[[-15  18  26  -2  28  17 -24  -9 -23 -14 -15 -11  -8   9]
 [ 25 -21 -39   4 -23 -10  40   3  14  13  19  14   4 -12]
 [-13  15 -35  19 -16   4  19   5  -6   7 -17   2   2 -11]
 [ 25 -19  17   1   3 -22  -6  -1  33   1  27  19  -2  -3]
 [ 22 -24 -18  10 -17 -23  25  -9  26   8  19  16   7  -6]
 [-24  17  13 -11  17  26 -20  -3 -18  -1 -22 -15   3   8]]
->
[[-15  18  26  -2  28  17 -24  -9 -23 -14 -15 -11  -8   9]
 [ 25 -19  17   1   3 -22  -6  -1  33   1  27  19  -2  -3]
 [-24  17  13 -11  17  26 -20  -3 -18  -1 -22 -15   3   8]
 [ 22 -24 -18  10 -17 -23  25  -9  26   8  19  16   7  -6]
 [-13  15 -35  19 -16   4  19   5  -6   7 -17   2   2 -11]
 [ 25 -21 -39   4 -23 -10  40   3  14  13  19  14   4 -12]]

[[ 10 -34  29 -14 -28 -29  36]
 [ 10 -10   8 -24 -34 -20  28]
 [-18   5  -1  27  42  23 -36]
 [ 10  43 -32 -19 -25   7  -3]
 [ 18 -22  10 -18 -46 -29  28]
 [-15 -38  44  42  38   4 -14]]
->
[[-15 -38  44  42  38   4 -14]
 [ 10 -34  29 -14 -28 -29  36]
 [ 18 -22  10 -18 -46 -29  28]
 [ 10 -10   8 -24 -34 -20  28]
 [-18   5  -1  27  42  23 -36]
 [ 10  43 -32 -19 -25   7  -3]]

[[ -2  28  -9   5 -16  -7  36 -15 -27 -26  -2  16 -17  34  32  20]
 [ 29   0 -15  -2 -14  -2 -24 -10 -22 -15 -22  19  -4   6   9  29]
 [  4  31 -10  -5  32  12 -19  34 -13  25   1   8 -15   9   2  10]
 [  9   9 -36  10  13  -7  33 -13  20  12  13  10  -1 -30  25  23]
 [ 34  25 -33  11  -3 -21 -13   9  32  13  33  -4  27  13  35  13]
 [ 31  18  34 -16   3 -12  31 -10   3 -15  33   5 -19  -6  34 -18]]
->
[[ 31  18  34 -16   3 -12  31 -10   3 -15  33   5 -19  -6  34 -18]
 [ -2  28  -9   5 -16  -7  36 -15 -27 -26  -2  16 -17  34  32  20]
 [  4  31 -10  -5  32  12 -19  34 -13  25   1   8 -15   9   2  10]
 [ 29   0 -15  -2 -14  -2 -24 -10 -22 -15 -22  19  -4   6   9  29]
 [ 34  25 -33  11  -3 -21 -13   9  32  13  33  -4  27  13  35  13]
 [  9   9 -36  10  13  -7  33 -13  20  12  13  10  -1 -30  25  23]]

[[ -3   0  -5  -7  -1]
 [  1 -11  -1  11 -19]
 [  0   2  -4 -17 -12]
 [  0  42   2  -3   2]]
->
[[  0  42   2  -3   2]
 [  1 -11  -1  11 -19]
 [  0   2  -4 -17 -12]
 [ -3   0  -5  -7  -1]]

[[ -4   6 -15 -43  15   0   4  11  20   0  10   3  -5  26  -9 -21]
 [  1   5  26  29  -9   9  -2 -18 -18  12 -14  -5  32 -18   6  16]
 [  6 -12   0  41 -15  -7  -8   2 -15 -10  -5   1 -20 -22   7  17]
 [ -8  12  19 -27  15  10  11 -21   9  20   6  -7  29  10  -3  -6]
 [ -6   5  30   2   6   8  10 -31  -2  22   3  -9  26 -10   1   9]
 [  4   6 -26 -25   2   0  -7  29   7 -13  -7   9   0  25  -6 -20]]
->
[[ -6   5  30   2   6   8  10 -31  -2  22   3  -9  26 -10   1   9]
 [  1   5  26  29  -9   9  -2 -18 -18  12 -14  -5  32 -18   6  16]
 [ -8  12  19 -27  15  10  11 -21   9  20   6  -7  29  10  -3  -6]
 [  6 -12   0  41 -15  -7  -8   2 -15 -10  -5   1 -20 -22   7  17]
 [ -4   6 -15 -43  15   0   4  11  20   0  10   3  -5  26  -9 -21]
 [  4   6 -26 -25   2   0  -7  29   7 -13  -7   9   0  25  -6 -20]]

[[ 15   5 -21  -4  13   4  -5]
 [  0 -15  18 -29 -14 -10   4]
 [-11 -10 -23  28   9  -5  23]
 [  9 -24  19  12  -8  11   7]
 [ 23   3  35  17  15   1  11]
 [-29 -19  -6 -31 -10   0  15]
 [ -2  23   2  18 -36 -10 -29]
 [ -8  -1   6 -29 -22   3  -6]]
->
[[ 23   3  35  17  15   1  11]
 [  9 -24  19  12  -8  11   7]
 [  0 -15  18 -29 -14 -10   4]
 [ -8  -1   6 -29 -22   3  -6]
 [ -2  23   2  18 -36 -10 -29]
 [-29 -19  -6 -31 -10   0  15]
 [ 15   5 -21  -4  13   4  -5]
 [-11 -10 -23  28   9  -5  23]]

[[-27 -31 -12  -9   1  26   0  40 -18  42 -33  20 -22 -12  -6 -29]
 [ -1  -8  -9 -39  -8  33  28 -32 -18 -33  -1 -38  11 -37  -2  -3]
 [  2  25  14 -23 -10  18  31 -11   8 -19  -5 -33  -5 -21  21  -3]
 [-21 -35 -34 -37 -25  36  21  31 -43  14 -19 -28 -18 -21  -5 -17]
 [-25  -2 -21  30 -18 -22 -12 -19  -5   1 -13  32 -19  32  20 -12]]
->
[[  2  25  14 -23 -10  18  31 -11   8 -19  -5 -33  -5 -21  21  -3]
 [ -1  -8  -9 -39  -8  33  28 -32 -18 -33  -1 -38  11 -37  -2  -3]
 [-27 -31 -12  -9   1  26   0  40 -18  42 -33  20 -22 -12  -6 -29]
 [-25  -2 -21  30 -18 -22 -12 -19  -5   1 -13  32 -19  32  20 -12]
 [-21 -35 -34 -37 -25  36  21  31 -43  14 -19 -28 -18 -21  -5 -17]]

[[-13 -36  13   6 -27 -14 -16  -2 -13  25   1  10 -27  13   3]
 [ -7 -13 -28  27  16  33  18 -26   5  23   4  -1 -10  12 -16]
 [  0  -5 -16  20  -6  39   8 -19  10  29   8   2 -13  18  -9]
 [-24  41  -3   4   8 -16  -4   1 -12  28 -30 -40 -17  16  17]
 [-14  -7   2   3 -40   8  19  23 -20   1  11  -1  -4   7  12]]
->
[[-13 -36  13   6 -27 -14 -16  -2 -13  25   1  10 -27  13   3]
 [-14  -7   2   3 -40   8  19  23 -20   1  11  -1  -4   7  12]
 [-24  41  -3   4   8 -16  -4   1 -12  28 -30 -40 -17  16  17]
 [  0  -5 -16  20  -6  39   8 -19  10  29   8   2 -13  18  -9]
 [ -7 -13 -28  27  16  33  18 -26   5  23   4  -1 -10  12 -16]]
